128 stands for zero in the data rows.
Some points:
[127  89 135 102 177  95 121 104 126 128 202 104 155  88 125 138 115 168
  67 121 121  89 109 172  88 194 115 173 135 136  72 159]
[115 151 150 129 105 112  81 116 144 111 116 118 136 106 158 137 142  94
 153 108 126 153 104 131 169 121 137 152 140 137 121  91]
[121 165 146 123 132 144  87 143 117  94 121 114 145 130 166 138 132  75
 159 117 153 118 130 142 159 115 149 126 140 135 109 115]
[139 122 118 150 154  96 145 151  84 163 134  79 103 113 160 160 146 101
 160 138 122  94 143 151 137  87 133 107 134 162 152 173]
[170 129 138 120 110 145 113 110 118 145 150 132  69 122 128 111 114 128
 156 127 113 119 124 159  93 127 106  88 137 123 123 171]
[ 67 137 124 155  93 129 133 132 141 122 141 127 176 124 142 151 120  83
  92 105 159 139 100 115 167 126 130 138 149 107 125 112]
[ 79 130 110 139 105 138 132 140 134 132 138 133 164  89 167 151 154  85
  89 114 167 112 112 139 202  92 121 144 117  99  82 125]
[ 82 136  94 136  97 120 111 125 150 115 108  98 195 161  88 170 116 101
 152 139 187 126 108 127 140 132 133 143 123 124 149 116]
[119 159 121 150 107 161 110 117 137  77 130 234 122 161 138  92 132 187
 116 113 148 131 116 127 135 142 147 133 125 106 135  63]
[139 137 157 127 119 142 110 141 167 114 172  88 128 159 102 151 124  82
 148 115  90 147 121 134  85 104  86  76 168 164 194 131]
[ 82 116 123 120 139 125 158 152 142 173 123 127 190 115  98 163 109 118
 113 132 111 139 168 115 125 105 129 179 145 154 136 113]
[103 141 104 148  95 156 104 138 108 105 151 162 147 142  99 107 122 134
 113 116 170 118 107 174 142 136 152 140 130  74  98 177]
[116 119 110 131 112 120 149 115 156 175  83 134 148 126  73 104  99 158
 122 137 133 124 160 115  74 161 163 164 151 119 112 126]
[ 95 154 125 148 143 156 113 159 159  66 162 159 164 169 144 135 120 131
 136 130 141 130 104  80 147  95 148 116 117 108 149  44]
[142 158 164 131 105 119 161 129 132 111 111  54  76 158 157 192 127  80
 130 144 125 167 127 128 119 132  82  74 115 125 115 135]
[151 129 143 102 127  85 155 126 131 148  89  51  88 102 155 146 126 102
 148 127 151 162 131 101 133 118 105 134 115 154 141 154]
[154 135 129  98 139 127 110 133 112 134 100 139 111 118  94  97 117 142
 168 138  85 128 168 157  89 140 175 145 153 126 103 132]
[169 128  98 128 145 128 152 116 113 122 139 182 106 169 130 106 119 165
 119 133 123 111 132 100  89 110 117  92  97 107 139 131]
[169 131 142 111 113 137 123 106  85 150 105 126  72 101 132 111 143 145
 119 137 115 132 118 131  99 144 112 114 151 143 128 166]
[125 101  93 139 165 106 163 128 134 131 103 115 130 159 136 133 131 144
 106 129 108 149 138  87 150  91 101 130  81 170 169 101]
[110 168 143 103 108 136  72 162 135 102 133 119 127 126 158 146 131  86
 135 111 140 138 128 145 155 113 145 129 131 110 142 105]
[ 94 135 102 132  88 138  93 135 132 126 110 160 151 120 113  91 105 160
 125 123 163  99  91 134 142 151 125 145 150  93 113 153]
[149 108 147 111 242  77 136 100 143  90 137 133 143 140 122 108 117 200
 103 137 134  96 121 151  93 203 139 139  85 140 104 109]
[138 129 124 138  69 130 139  90 159 130 173 139 144 151  98 125 118 152
 111 154 131 143 130 121  76 128  82  97 156 117 141 187]
[179 122 106 118 138 140 117 123 114 160 130 140  80  76 152 104 153 135
 122 127 102 128 149 151 134 145 128 107 144 133 138 194]
[147 113 112 144  98 149 141 111 133 147 167 135 115 140 113 125 122 138
  99 141 139 116 140 111 111 127  85 118 149 111 106 194]
[172  88 123 149 142 142 163 128 121 127 118 170 108 135 117  86 122 199
 117 126 137 146 129  93 121 131 128 116 104 148 158 123]
[168 133 108 134 119 169 169 123 140 126 184 199 103 148 155  81 115 158
 102 130 107 146 119 118 115 121  82  90 102 128 124  98]
[160 105  95 125 157 129 153 121 102 141 116 162  94 153 115  88 134 175
 116 157 119 113 105  99 113 120 152 129  73 127 153 144]
[145 139 154 109 125 133 134 134 125 125  94 156  98 108 122 101 133 137
 175 136  89 131 161 151  97 149 159 140 144 111  80 140]
[143 110 129 147 104 151 147 122 135 145 169 149 123 140  74 122 110 119
 116 125 138 100 114 125  85 135  87 109 153 111 145 194]
[137 150 140 114 117 134 146 149 112 112 105 151  71  94 120 103 134 126
 156 151  81 122 161 160 115 158 143 147 136 109  74 126]
[118 164 153 132 118 119  80 146 128 106 136 122 140 111 134 148 115  98
 154  96 135 123 115 150 161  96 146 122 150 131 131  97]
[145 115 146 128 142 119 134 126 111 159 112  70 105 101 141 165 141 101
 126 158 110 138 123 120 143 106 121 117 132 166 149 146]
[ 87 123  99 133 102 126  99 141 144 126 129 132 191 126 121 160 127  95
 115 116 165 110 119 121 160 110 132 166 128 132 141 124]
[112 104 156 107 133  95 149 149 120 158  69  96 118  78 156 143 113  94
 133 138  86 147 166 121 152 139 166 158 116 151 109  92]
[ 64 107 113 122 141 111 202 158 104 141 107  88 166 113 142 165 106 111
 132 146 123  95 154 142 145  77 154 150 116 119  82 149]
[ 99 149 158 125 140 112  71 122 103 136 103 116 140 101 141 119 135  90
 138 132 156 146 140 133 163 115 143 137 136 129 138  89]
[ 81 139 123 136 108 149 109 147 142 143 139 117 188 144 134 160 135 110
 114 117 159 137 107 124 170 116 104 152 144  96 126 105]
[111 162 131 130 118 137  84 133 122  90 123 105 135 110 134 148 132  90
 161 111 143 145 122 148 156 125 130 113 143 105 134  82]
[159 106 107 148 144 132 151 119 133 136 136 168  83 169 124  98 120 184
 121 134 120 119 126 110 131 121 144 105  91 128 138 136]
[130  72 100 143 161 114 181 134 118 116 128 115 130 173 139 134 144 121
 140 128 121 120 130  93 135  77 131 127  79 147 170 117]
[101 154 144 125 121 170  65 151 131 106 157 122 149 111 132 135 157 103
 154 111 128 118 131 151 145 105 143 136 156 139 158  83]
[114 157 138 112 115 127  81 157  97 108 114 127 150  99 148 146 144  98
 135 105 133 160 109 133 172 124 142 139 125 152 123 107]
[159 111 114 128 138 148 149 102 123 138 156 181 116 140 124 100 145 184
 118 123 103 134 120  92 112 107 133  98  90 112 137 129]
[108 131 107 139  82 128  90 149 126 123 147 171 150 132 108 106 142 147
 116 120 165 102 101 140 148 144 132 121 148  85  84 152]
[110 104 110 109 121 130 165 132 127 167 111 161 137 130 107 117 109 147
 110 133 126 117 159 144 115 150 169 154 156 119  77 152]
[190 108 110 143 143 127 177  96 120 122  81 150 100 164 135 109 107 181
 108 134 125 150 112  87 123 147 123 119 104 115 136 123]
[ 74 116 129 111 120 103 178 113 171 165  54  63 173 162  92 158 114 125
 119 114 123 130 163  91 130 150 137 153 132 146 121 107]
[162 147 119 130 116 145 107 102 113 142 126  99  86 144 100 104 117 136
 169 140 107 134 136 123  80 180 133 103 134 148 152 179]
[170 107 135 101 120 141 122 107 102 174 139 149  80  83 148  96 147 148
 132 126 102 136 136 145 134 141 109 123 157 134 137 164]
[100 146 114 152  80 168  91 115 135 109 125 158 158 142  97 101 126 144
 115 107 164 129  96 138 112 155 103 137 159  88  98 128]
[154 118 174  88 200  88  96 102 121  97 150  76 105  99 111 106 135 149
 124 149 121  96 119 187  83 230 139 151 125 142  96 150]
[150 121 140 105 126 104 143 123 124 142 104  51  96 125 134 154 131  96
 134 146 125 148 146 110 153 127 103 113 126 156 159 140]
[115  81 157 108 235  69 147 111 153 102 156 106 167 130 148 173 126 148
  91 122 123 120 117 128 112 174 112 148  71 160 130  57]
[141 122 161 155 124 135 124 125 130 132 145  88 116 120 139 165 144  90
 152 139 102 121 151 132 120  97  92  98 131 155 159 149]
[173 154 161 108 104 104 141 133 128 129  78 132 109 113 101  90 128 143
 141 142  90 138 160 145 105 171 162 143 157 113 104 109]
[137 138 133 168 147 109 196 119 164  86  97  96  85 176 145 174 116 109
 118 148 146 165 109  62 132 102  89  89  53 118  98 101]
[125  95 107 146 182 112 186 119 118 139 124 124 112 157 133 134 139 119
 120 123 139 136 122  97 145  73 138 134  83 151 170 111]
[ 98 175 155 132 110 130  80 144 154  99 111 109 144 134 162 138 138  96
 154 126 137 144 117 138 134 134 140 124 144 116 154  97]
Along one direction, these points spread out more than along any other. Take the direction at right angles to it along which they spread out most. Then take the direction at right angles to both along which they spread out most. Go by this last direction. Where along it does each point below lie, from 0 to 99? The average is 50, and the first point in the table lies past the average. One standard deviation of the points above along it is 16.
[101 154 144 125 121 170  65 151 131 106 157 122 149 111 132 135 157 103
 154 111 128 118 131 151 145 105 143 136 156 139 158  83] 57
[143 110 129 147 104 151 147 122 135 145 169 149 123 140  74 122 110 119
 116 125 138 100 114 125  85 135  87 109 153 111 145 194] 49
[116 119 110 131 112 120 149 115 156 175  83 134 148 126  73 104  99 158
 122 137 133 124 160 115  74 161 163 164 151 119 112 126] 52
[108 131 107 139  82 128  90 149 126 123 147 171 150 132 108 106 142 147
 116 120 165 102 101 140 148 144 132 121 148  85  84 152] 47
[ 81 139 123 136 108 149 109 147 142 143 139 117 188 144 134 160 135 110
 114 117 159 137 107 124 170 116 104 152 144  96 126 105] 38
[125  95 107 146 182 112 186 119 118 139 124 124 112 157 133 134 139 119
 120 123 139 136 122  97 145  73 138 134  83 151 170 111] 25
[ 67 137 124 155  93 129 133 132 141 122 141 127 176 124 142 151 120  83
  92 105 159 139 100 115 167 126 130 138 149 107 125 112] 38
[169 128  98 128 145 128 152 116 113 122 139 182 106 169 130 106 119 165
 119 133 123 111 132 100  89 110 117  92  97 107 139 131] 30
[162 147 119 130 116 145 107 102 113 142 126  99  86 144 100 104 117 136
 169 140 107 134 136 123  80 180 133 103 134 148 152 179] 69
[119 159 121 150 107 161 110 117 137  77 130 234 122 161 138  92 132 187
 116 113 148 131 116 127 135 142 147 133 125 106 135  63] 24
